128 stands for zero in the data rows.
Here are some numbered points:
[107  13  76  95 117 110 127 168 121 135 124 107  94 104 167 130  99 201 164 176 140 159 142 161] 0
[128 190 213  54 151 231 161 141  71 142 118 170  86 178  16 117 172  78 138  72  97  95 143 108] 1
[178 199 166  67 121  85 166  99  13 137 117 115   2 170 134 141 195 106 168  75  98 126 154 121] 2
[103  81  71 151 139 138 116 133 187 121 160  87 217 118 142 138  68 128  96 188 183 113 105 127] 3
[148 222  78 111 118  62 118 136  95 159 133 178  66 177 180 129 175  60 128  17  87 131 113 189] 4
[174 220  80 209 117 110  83 140 226 133 104 132 151 106 108 115 131  57 129 109 129 119  83 151] 5
[151 158 152 224 173 132 132 140 174 109 113  65 121  76 141 121  66 129  87 150 151 130  99 118] 6
[ 85  71 183  99 167 235 146 137 189 113 162 124 205 112  37 140  93 154 110 145 137 114 141  56] 7
[171 183  67  98  86  53 100  81  33 158 102 104  74 129 181 128 180 101 148 141 131 169 119 213] 8
[103  93 159  15 107 135 171 156  32 134 139 157 116 190 118 131 192 154 135 108  95 117 163 129] 9
[136 154 239 137 187 215 188 169 135 128 155 138  98 137  98 122 121 106  97  60  94  88 101  55] 10
[126  62  64 154  73   6 142 143 115 130 146 117 116  97 242 131 125 172 145 184 136 159 120 143] 11
[ 77  75  64 126  77  93  78  98 184 109 125 114 197 137 110 162 151 134 137 160 172 144 150 176] 12
[130  43 190  86 106 130 203 127  24 119 153 107  56 121 177 111 131 188 149 152 123 142 170  92] 13
[157  80  98  82 127  77 187 161  27 153 112 154  52 143 227 128 160 172 131 178  90 134 122  88] 14
[137 122  92 200 153 125 175 190 198 134 149 123 168 106 193 138  49 136  86 111 113 110  80  74] 15
[102 125 119 223 121 146 109 103 180 101 104 147 255 121  74 112 123 114 146 117 164 118  93 116] 16
[122 109  38  98 102   4 109 138 121 135 150 133  85 118 182 155  92 193 145 187 127 152 111 192] 17
[126 114 167  20 111 113 171 147  37 120 150 144  28 179 134 115 200 142 164 113 100 124 175 128] 18
[102  96  62 145  92 111  31  62 138 115 114 117 214 121 169 152 159 148 130 147 174 143 143 174] 19
[141 150 180 127 177 178 221 168  85 147 152 132  66 148 184 120  77 129 123  56  82  86 117  67] 20
Which two points above are nearest to each new point, looking only along the 3 directions in which the numbered points spread most? Their numbers follow each, nearest first.
[ 97  99 129 138 205 216 143 195 174 118 166 143 157 110  22 152  31 134  80 151 138 102 112 102] 7 15
[149 166 171 163 187 230 178 201 157 138 144 147 133 127  56 122  83  75  71  94  88  89 108  71] 10 7
[142 205  50 198 113 102 103 180 172 164 104  97 138  91 152 135 100  53 110 139 143 133  91 164] 5 19
[104 156 155  15  96 202  68  90 125 110 146 135 122 140  32 111 192 113 178 115 144 145 163 203] 20 9
[126 223 134  64  85 165  76  31 122 117 130 152 133 166   0 135 151 115 195  64 124 142 155 187] 4 5
[116 155  42 135  64  68  91  81 185 130  92 119 148  83 163 122 172 115 152 162 171 155 135 207] 19 12
[ 83   7 164  67 103 127 118 112 150 100 149 131 217 139 118 143 142 183 109 172 149 141 149 126] 0 3
[ 71  52 112  99  91 198  96  74 147 111 141 147 223 125  66 134 122 145 159 166 155 140 175 130] 15 3
[144 201  82 201 129 107  83 115 248 135 121 132 227 103  99 119 109  47 131  99 148 104  95 153] 5 16
[156 201 117 204 146 152 146 148 247 137 129 150 199 106  92 112  74  59  79  61 124 112  86 106] 16 5
[172 255 127  74 120 129 103  75  44 126 106 145 121 168  66  88 221 108 162  82  90 156 132 154] 4 2
[134 151 221 105 205 179 179 139  69 122 127 133  86 166  32 105 138 149 132 109  81  84 151  89] 20 10
[135  76 109  63  65  64 164 127  37 134  96 119  50 174 149 116 204 147 166 145 129 146 177 164] 14 18
[160 249 177  59 102 164  54  54 135 151  84 155  72 160  34 136 139  67 142 112 121 138 130 183] 4 5
[141 117 180 179 156 183 142 167 205 144 161 116 122 119 149 126  64 152  69 111 119  98  95  37] 7 15
[132  63 130  86 135  52 182 113   0 153 117 142  50 134 225 149 151 126 134 171  86 165 161 120] 14 18
[174 247 112 149 101 146  47  94 194 158  86 148 211 138  82 114 171  76 122  45 122 118 104 133] 5 16
[ 80  23  95 119  95  95  94  98 124 121 128 126 167 125 164 129 150 161 145 188 182 149 143 148] 0 11
[142 163 148 195 174 200 129 150 255 134 131 134 197  96  77 110  82  51 100 117 114 117  79  94] 16 6
